Each row is where one point has got to under a steady rotation. How many ticks took it there?
The counts run from 0 to 442.
[121 135 125 141 112 115 159 109 140 157 129 134 102 125 115 142 130 150
 136 144 153  97 114 127 155  98 167 130 103 119 174 140 107  86  67 148
 143 139 146 199 128 109 161 110 140 165 152 155 106 113 112 157  85 118
  79 146  70 155 130] => 144
[134 106  98 145 109 123 122 105 148 143 164 150 133 133 137 128 132 149
 165 182 154 165  90 144 124 107 165 147 109 137 156 115 115 138 125 138
 114 123 103 225 111  96 105 124 151 147 147 171  90 123 113 128  87 116
  71 134  83 104 135] => 3
[146 154 124 167 132 106  99 108  99 176 166 115 100 119 136 139 150 140
 152 159 177 140 136 136 106  80 177 132 108 130 151 159 147 110 125  86
 129 134 103 174 134 102 136 135 112 125 150 169 161 111 157 170 102 125
 160 128 112 159 183] => 273
[ 86 124 114 149  94 135  94 103 112 158 166 150 137 129 100 137 122 164
 169 132 174 146 124 144 111 106 149 141 103 139 148 143 116 147 145 104
 100 128 115 208 108  67 124 105 152 127 141 150 107 128 149 150  77 120
  91 125 110  89 120] => 34
[ 85 127 111 145  92 132  81 115 116 155 170 149 141 128 107 138 123 159
 162 133 177 141 127 145 110 112 139 138 111 144 141 141 118 154 153 109
  98 126 116 215 104  69 120 104 159 127 134 148  99 130 140 147  82 116
  83 124 104  95 115] => 33
[163 114 117 164 116 122  77 111 124 179 183 147 109 117 137 172 144 120
 166 153 147 131 151 172  94  74 109 123 139 139 163 147 139 116 140 119
 127 106 131 165 118  92 149 132 162 169 140 177 123 115 138 131  83 133
 104 128  87 122 143] => 413
[115  79 128 170  98 111 134 100 129 167 171 112 127  89 156 164 148 170
 140 176 163 148 140 153 121  81 169 137 114 127 157 121 154 140  96  94
 115 121 130 161 145 103 115 129 140 169 139 159 119  88 159 165 116 106
 106 121 123 111 105] => 363
[123 151 135 149  77 101  75 112 126 174 169 149 119 117 140 139 130 113
 160 151 163 101 138 148 166  90 139 125 116 109 143 166 108 104 118 155
 109 123 142 190  98  99 139 135 125 151 115 157 119  65 113 152 102 124
 110 125  79 138 134] => 124
[120 160 110 171 102  77  94 149  96 147 170 113 124 116 141 161 155 120
 162 171 164 116 125 136 120  84 134 129 122 155 126 177 180 139 126 142
 114 125  77 153 122  97 129 152 124 158 151 159 131 124 159 168 122 111
 135 128 108 160 169] => 245
[106 149 111 153  89  72 102 116 140 125 176 143 115 121 157 121 118 142
 141 193 155 142 114 123 106 141 169 127 127 144 142 154 141 165 110 120
 123 100 109 202 136  91 103 137 110 150 131 178 106  94 121 136  97 102
 138 125 109 179 141] => 309
[117 147 133 158  70 101  85 119 118 176 169 142 127 111 140 142 134 117
 158 137 169 108 133 140 169  89 145 129 114  99 148 168 105 103 106 147
 107 128 139 191 106  93 137 135 125 152 127 153 118  69 110 155  97 125
 100 123  89 136 129] => 125
[ 85 168  96 142  97  87 118 151  99 141 141 110 137 138 114 130 180 146
 128 168 182 102 108 121 132  99 135 128 116 154 129 159 160 132 122 147
 129 134  90 200 103 103 117 118 154 144 146 151 112 136 155 175 129 109
  91 150  95 129 155] => 233
[142 118 107 153  97  82  78 146 131 128 180 128 117 115 139 170 155 144
 139 170 146 145 133 162 109  81 135 114 140 154 130 118 153 125 137 131
 139 106 100 182 123 105 127 129 178 178 105 170 106 128 126 139 122 109
  98 163  66 115 113] => 385
[ 66 108 115 157 124 133 136 104 134 149 129 126 108 100 125 134 120 158
 123 209 152 133 135 157 101 105 154 116  70 127 160 137 108 160 111  99
 112 106 128 189 126 104 128 110 136 152 121 173 101  95 128 122 106 119
  96 137  73 120 107] => 344
[100 153 133 135  91  85 136  98 138 153 144 148 116 119 129 133 121 132
 138 152 164  85 128 107 162 111 164 122 118 115 149 153 110 111  68 142
 133 136 144 210 109  85 143 103 127 155 149 152 104  87 108 158  94 126
  93 144  96 148 147] => 141
[125 164  97 147 118 100  97 121 151 154 155 135  83 136 148 118 143 129
 144 203 164 133 108 147 120 132 156 154 132 126 162 161 130 117 120 120
 131 104 100 206 122 127 113 136 138 127 126 198 111  97 110 132 106 111
 125 146  86 175 145] => 293
[121 137 116 148 116 112 117 119 116 184 148 124 121 126  99 161 143 153
 139 112 158 109 151 147 129  94 156  89  90 123 161 146 113  92 113 104
 125 151 168 207 115 123 166  99 135 166 148 124 135 110 147 165  91 130
 109 123  83 144 152] => 115
[138 120 132 168  74  70 107 101 131 142 188 114 104 135 142 189 123 136
 159 161 159 122 151 128 116  91 129 108 130 141 149 138 175  99 124 121
 111 116 123 176 111  81 119  98 130 162 106 148 114  98 157 165 107  91
 137 122 144 139 132] => 73
[109 140 124 149 101 112 101 125  82 162 165 130 127 120 112 143 144 123
 139 143 156 151 146 141 100  71 154 104 108 117 150 145  86 105  93  99
 137 136 117 171 120  42 157 112 145 135 117 176 105 133 115 132  86 129
  91 139  96 101 132] => 421
[114 149 150 136  81  78 119 108 119 121 150 145 115 124 120 154 119 150
 137 122 166  89 147 102 115 113 151 119 137 181 127 139 148 155 103 137
 150 130 133 200 136  87 164 116 122 151 152 140 122 139 152 157 100 101
 123 138  62 181 145] => 167
[123 113 117 165 106 107  80 115 126 147 176 128 105 126 134 195  99 119
 170 168 163 133 159 147  88  90 121 142 134 148 141 152 137 132 134 101
 110  97 122 164 127  73 149 125 137 128 106 167 102 121 140 140 108  91
 123 116 100 134  93] => 43
[174 124 140 143 103  99 124 106 125 162 161 120 109 128 133 172 122 127
 130 141 151 129 155 136 122  77 174 112 118 138 158 126 101  81  89 114
 146 125 162 185 142 107 172 127 111 142 115 159 127 115 128 160 104  98
 126 128  53 173 136] => 133
[169 136 136 130  82  77 102  93 140 151 169 143 115 134 156 152 121 110
 130 156 167 109 159 118 135  94 157 113 141 142 141 138 116 107  99 126
 134 108 164 202 120 105 155 121  99 138 120 158 128  97 118 149 102 101
 131 133  59 170 152] => 136
[119 162  92 149 110  98  96 123 147 152 162 138  94 130 146 112 143 131
 152 199 168 132 103 144 127 138 155 157 134 122 155 164 127 126 118 119
 124 107 104 202 121 117 101 142 139 138 131 194 107  92 110 135 102 109
 117 138  96 169 135] => 294
[106 168 113 173 103  74  96 151  89 145 168 104 124 114 135 158 152 125
 151 169 167 112 126 129 122  81 139 115 118 154 125 181 174 140 122 139
 125 127  78 160 117  87 130 147 127 151 149 158 124 128 150 165 123 113
 131 141 109 158 165] => 246
[106 160  96 147 105 102  91 134 141 155 166 138 108 126 148 106 144 137
 147 187 166 134  98 147 132 135 158 160 132 115 159 170 122 127 110 122
 120 114 107 203 123 118 101 144 138 139 138 192 105  92 115 140  98 108
 109 133 103 162 136] => 295
[167  95 124 160  79 119 125 105 124 157 179 109 118 150 120 168 130 153
 140 160 152 162 123 146 106  85 136 127 107 134 176 119 144  79 141 123
 103 107 135 183 123  99 127 104 130 145  90 165 107 111 155 173  93  94
 119 110 119 114 116] => 69
[112 139 159 163  95 128 110 107 117 154 145 136 108 114 110 163 136 163
 166 114 176  86 135 140 114  95 144 154 123 168 152 153 158 137 129 140
 139 133 120 172 152 104 168 138 146 156 162 135 129 136 176 174 102 106
 116 125  59 176 126] => 180
[ 99 156 163 146  85 111  97 122 101 126 134 143  97 120 107 149 125 142
 145 140 173 103 136 136 109  79 139 143 112 165 126 153 127 139 134 146
 145 119  96 170 135  73 169 140 138 122 107 157 123 147 145 157 114 102
 121 145  33 154 116] => 184
[169 126 115 167 108 120 126 127 102 153 158 107 120 142 135 144 162 140
 151 188 151 142 101 149 109  77 128 135 108 159 160 151 175 119 147 154
 112 108  96 167 125 126 138 148 126 161 144 174 135 127 170 183 105 112
 129 117  89 144 176] => 241
[116 106 127 162 117  76 122 118 129 136 158 109  97  96 145 193 140 161
 127 178 163 128 167 140 102  81 167 113 128 144 131 113 164 133  95  79
 147 129 120 170 141  91 130 107 154 161 118 147 120 117 152 150 134  99
 121 162  95 133 110] => 367
[108 143 120 142  59  95 112 135  96 149 159 108 145 132 140 138 165 131
 128 176 200 118 123 114 131  83 139 152 131 154 124 152 146 138 102 143
 116 114 102 174 123  88 130 140 121 115 110 166 107 127 160 183 140  80
 103 127  92 128 124] => 217
[113 150 127 162  96  89  56 130 100 167 188 142 118 112 134 168 149 117
 166 129 164 118 160 150 112  83 129 122 146 128 130 165 130 119 111 110
 133 134 114 162 113  58 138 125 170 153 139 167 115 116 129 133  97 130
 106 137 103 117 130] => 417
[ 91 137 100 138 101  86  89 140 103 154 179 144 154 118 115 142 153 138
 130 147 159 120 151 138 112  95 131  86 127 145 129 149 121 152 114 110
 131 128 128 203 103  72 133  98 169 168 155 155 102 129 128 129  91 137
  78 154  99  99 150] => 404
[140 110 115 161 134  97 115 124 143 139 160 119  91 111 130 184 155 161
 143 165 144 133 133 164 108  76 145 117 128 149 146 109 173 110 127 115
 155 123 102 173 127 110 134 114 191 190 133 161 113 131 142 147 116 119
 102 168  83 122 120] => 382
[ 58 142 130 156 115 100 107 105 127 125 138 136  99  97 125 130 116 162
 127 192 161 124 152 137 104 106 162 103  81 139 135 145 120 174 115  88
 122 115 108 190 121  77 123 107 128 137 110 164 117 104 135 119 115 122
 125 152  84 137 118] => 341
[ 99 109 156 162  79 140 150  94  97 164 141 130 142 112 130 139 124 147
 137 160 177 107 133 124 117  81 138 152  98 151 158 155 130 159  99 143
 101 113 138 166 135  84 155 133  99 133 157 154 117 111 172 177  95 108
 102  94  94 132 133] => 191
[ 90 126 134 150 111 104  83 105 140 153 148 127  88  98 130 163 157 174
 141 157 185 120 163 159 110  98 167 130 117 144 133 126 154 139 136  78
 143 131 110 192 128 106 123 107 169 141 109 147 140 111 159 143 133 116
 125 164  75 130 109] => 353
[ 92 177 106 170 109  72 104 166  81 142 160 105 125 119 129 154 149 119
 151 169 168 118 124 126 118  81 145 113 110 151 123 174 154 138 112 135
 128 135  76 161 121  80 135 141 128 148 146 163 121 132 149 163 129 112
 121 140 104 153 159] => 247
[149 109 139 155  84 109 149 115 128 143 160 132 126 125 133 157 114 149
 145 134 140 125 121 129 118  99 155 141 122 163 166 140 130 129  82 158
 131 117 152 171 162  99 168 147 104 173 158 158 100 124 141 171  85  93
  97 100  64 173 122] => 162
[101 128 112 150  90 114 118 133 115 144 150 108 108 146  92 158 144 162
 140 147 166 141 119 144 118  87 146 126  95 118 166 123 121  75 122 116
 119 128 117 196 103  78 125  90 159 132  88 156  89 130 137 170  97  98
  90 140 112  97  95] => 65
[146 150 121 172 126 119  96 110  96 187 169 120 108 123 128 135 156 143
 151 154 179 150 130 146 106  83 180 136 106 126 154 158 142 116 127  88
 122 134 114 175 134 108 132 141 114 124 162 167 163 111 162 173 100 124
 152 122 110 152 180] => 272
[141 135 132 157  96 112 120 126 117 145 140 104  96 132 140 174 156 130
 142 184 178 104 130 146 115  72 124 164 133 155 146 147 161 111 122 145
 131 108  97 155 132 112 146 148 139 129 104 172 115 132 163 171 141  89
 118 136  65 153 113] => 213
[113 116 113 137 110  73 112 126 137 123 154 117 112 117 141 168 141 146
 108 201 160 135 157 139 100  88 154 101 126 154 119 120 138 138 103  96
 146 106 116 189 121  92 128 103 154 149  93 168 102 121 127 136 139  96
 112 172  74 122 109] => 370
[ 95 146 129 152  96 101  69 107 147 137 166 155 101 116 134 117 138 174
 151 157 163 133 126 156  99 146 151 131 122 156 146 144 150 170 159 114
 122 108 106 212 135 104 105 133 139 157 132 159 127 101 149 137 101 113
 142 137  82 167 137] => 323
[ 85 176 100 165 113  77 112 170  76 140 152 102 128 123 117 149 147 121
 138 172 164 121 122 127 115  81 148 104  97 148 126 177 143 132 106 136
 130 136  80 168 117  74 140 140 121 146 141 163 113 137 141 157 124 110
 120 143 100 151 157] => 248
[118 113 106 144  91 104 106 118 127 123 178 148 153 133 130 140 101 141
 151 171 151 166 118 131  99 107 157 124 115 157 132 128 107 173 120 123
 108 110 113 213 115  54 118 126 122 136 131 164  88 134 115 132  89 101
  86 121  91 112 124] => 17
